In the data rows, 128 means zero.
Here are some numbered points:
113 106 125 128  98 131 126 114 146 138 125 137 113 141 144 140  92 133  95 123 119 112 108 139 129  87 149 136 103 140 115 104 0
138 129 152 157 117 101 115 166 113 148 128 165 139 111 146 121 101 119  90  87 126 152 150 124 138 141 149 130 154 101 150 145 1
134 116 120 132 133 127 155 101 154 117 138 124 128 159  98 142 171 137 170 144 123 106 137 159 106 141 148 148  95 137 141 119 2
160 174 144 155  67 131 134  66 120 175 139 137 139 163  99 149 144 122 114 120 120 138 131 148 173 171 164  97 177  96 154 158 3
207 137 116 111 146  94 143 145 114  90 163 144  62 128 113 128 138  99 153  79  94 178 140  61 115 144  59 118 167  98 184 112 4
 78 159 165  80 255 151 122 101  86  97 152  53 225 147  75  79 209 134 200 141 185  81 116 183 145 205 107 102  39 128  97 159 5
158 136 131 122 130 121 120 143 118 135 142 144 118 125 124 117 111 115 105 102 132 167 143 106 129 152 120 129 168 119 121 153 6
151 122 169 147 159  97 105 140 146 158 145 112 160 170 117  88 120 106 123 111 102 125 145 138 140 123 167 108  30 138 159 163 7
150 110 109 150 153 136 154 118 117 107 161 182 162 136 105 152 113 126 144 112 143 136 146 119  86 120  96 143 148 133 121 124 8
196 124 137 183 110 102 171 101 125  87 157 140 130 125 139 127 131 124 155 107  91  99 138  96  31 124 101 160 199 134 153  84 9
123 124 133 129 107 146 111 138 149 152  86 153 174 127 137 111 117 124 105 126 127 124 136 148 134 101 128 159 123 130 155 146 10
128 141  87 103  89 120  92 160 120 106 138 145  96 108 178 138 112 101  78  80 125 168  91 100 141 116 137 145 186 124 115 161 11
144 131 104 133 123 121 140 129 115 100 157 134 131 120 123 153 119 137 130 119 123 131 122 117 101 131 113 131 171 131 117 124 12
118 123 104 121 123 166 131 113 144  99 107 149 100  98 130 154 131 131 117 143 131 132 118 137 104 127 128 122 129 141 106 109 13
228  92 114 218  86  61 145 131 138  95 216 164 111 155 121 165 158 168 182 122  19 170 170 115  54 100  59 122 220 151 205  60 14
 95 145 116 123  98 130 123 130 125 135 101 146 136 148 152 123 113 166 114 141 141 110 134 172 158  86 182 164 150 146 119 140 15
121 155 128 129 122 112 130 126 136 152 129 120 126 148 120 149 136 122 124 131 126 115 141 147 136 139 151 106 142 135 134 127 16
 72 144 132 123 160 117 116 105 114 142 105 108  92 108 126 115 144 160 133 187 135  77 142 129 137 133 140 162  90 143 110 120 17
New points follow, each followed by the numbers of its five nearest points above by angle, nearest first.
143 128 133 139 115 121 117 136 131 131 139 135 143 128 135 127 129 144 135 124 105 141 125 131 111 145 128 139 138 129 143 132 14 9 1 12 6
153 151 122 117 112 122 137 105 137 154 118 133  92 133  97 126 149 143 162 153 109 120 143 132 152 169 150 135 127 163 127 117 2 16 3 17 14
149 138  91 149 127  87 156 126 131 143 169 101 160 165 147 162 100 116 115 104 154 144  92 126 134 154 141 108 175 103  95 122 12 3 6 16 11
137 159 143 105 125 176 113 137 151 166 139 166  99 166 140 117 128 101 103 133 157 115 129 178 133 131 116 118  45 144 118 143 7 0 10 5 16
131 120 130 141 114 128 148 129 129 133 133 144 168 140 135 137 122 136 119 124 125 108 127 152 119 123 128 138 146 145 134 133 10 8 15 9 12
154 115 132 155 152 134 170 109 105 108 149 147 135 116 112 152 102 133 131 129 149 133 141 124 101 114 106 118 130 130 114 140 8 12 9 14 4
134 136 133 115 125 127 122 121 129 117 132 141 119 129 126 126 113 135 114 129 138 135 147 115 110 125 124 129 130 121 120 117 6 8 12 4 13
146 127 183 117 164  81 127 158 128 152 111 109 179 180 124 112 131 120 117 118 149 113 133 161 122 122 146 128  71 122 150 144 7 5 10 16 2
127 166  53  98 176  90 109  96  84  67 150  71 111  77 138 176 158 146 180 162 137 194 106  45 154 174 108 104 223  58  46 102 12 4 11 6 13
 93 117 132 111 189 144 117 120 109 111 119 131 155  84 144 109 132 110 106 167 148 100 142 128 136  65 104 165  74 120 101 126 17 5 10 13 0
155 132 176 143 117 150 168 163 153 131 144 159 186 165 142 146  89 112 106 101 155 159 137 128 111 120 124 128 117 123 166 150 1 10 8 7 6
 64  97  54 194 122 144 189  93 149 139 117 107 185 117  97 190 141 178 224 233  95  71 138 199 123 152 124 123 125 144  71  90 2 17 13 5 16
141 164 145  86 255 132 160 101 121 154 163  49 162 129  79 100 195 101 158 153 162 142 120  67 151 126  59 101  67 117  72 132 5 17 7 2 4
216 158 142 188  67  80 155 119 149 128 137 150  94 172 149 177 116 153 117  97  83 134 186 115  91 124 114 131 170 142 187 111 14 9 4 12 3
162 139 123 152  91 112 132 128 137 144 153 145 121 150 129 147 100 139 130 126 124 124 148 123  95 120 143 120 146 141 151 112 14 9 12 16 3
170 139 153 121  94 131 125 156 157 174 103 119 108 160 117 120 140 105 116 142 110 139 128 120 152 164 144 140 120 144 169 145 3 7 16 10 6
164 128 171 166  93  98 173 140 173 167 165 193 191 207 107 121 145 111 144 116 117 187 169 119  78 198 132 139 181  82 193 161 3 14 1 6 8
125 155 127 113 125 113 113 137 124 152 125 135 127 142 118 121 144 113 112 141 139 110 139 148 149 142 141 146 141 117 141 137 16 3 15 10 17
144 139 161 145 125 111 134 154 151 159 134 151 109 171 114  82 115 113 110 115 148 123 154 141  94 115 105 101  87 122 174 134 7 1 10 4 16
125 120 136 139 107 141 132 112 142 153 141 127 106 128 136 155 112 131  86 130 106  93 106 134 132 105 152 141 110 144 132 108 0 15 13 16 17
174 121 117 153  92 117 147 130 143  96 137 146 110 136 137 143 129 131 112 118  98 124 121 121  97 153 121 119 183 103 144 145 9 14 12 4 6
 73  68 140  98 185 162 162 132 125 149  79 130 138 171 107  87 112 115 109 132 169 121  76 118 177  91 102 140  61 135  71 141 5 0 17 7 10
127 158 137  86 131 109 110 145 122 137 104  65  82 134 145  92 130 116 134 130  96 122 105 135 165 128 122 121 103 133 144 127 17 7 5 16 4
159 141 158  92 118 138 139 163 146 131 108 135  94 117 152 114 102 107  98 107 159 135 130 120 127 141  93 130 115 122 145 146 6 4 11 1 10
 75 116  95 109 171 140 129 124 107 104 154 125 162  82 134 119 114 135 140 105 184 166 133 126 120  94 125 110 114 124  88 133 5 8 13 12 11
123 113 118  91 123 137 110 157 105  78 124 130  88 106 164  76 146 123  95 112 110 167 155 124 149 116 127 138 125 118 164 132 11 4 6 1 10
 81 116 113 101 137 153 101 141 111 100 116 122 103  43 139  86 102 140 130 137 157 124 122  85 139  96  98 167 102 132 107 117 17 13 11 0 10
149 118 133 128 100 117  91 168 156  98 138 115  59 125 167 138  72 112  93 129  47 137  93 113 116 104 115 142 143 137 182 124 11 4 14 0 9
 70 150 131  62 184 151 121 115  99 117  82  53 122 112 131 123 181 121 137 150 161 157  77 110 209 171 113  89  95 114  21 121 5 17 13 11 16
136 133 119 121 102 183 116 133 154 167 137 117  99 141 136 122 157 114 136 110 126 154  73 148 173 178 112 130 150 131 125 152 3 11 6 16 4
141  86 139 125 176 115 143  90  87 119 137 128 137 106 132 128 177 132 122 118 101  90 141  91 105 101  98 108 118 142 141  99 9 14 8 4 5
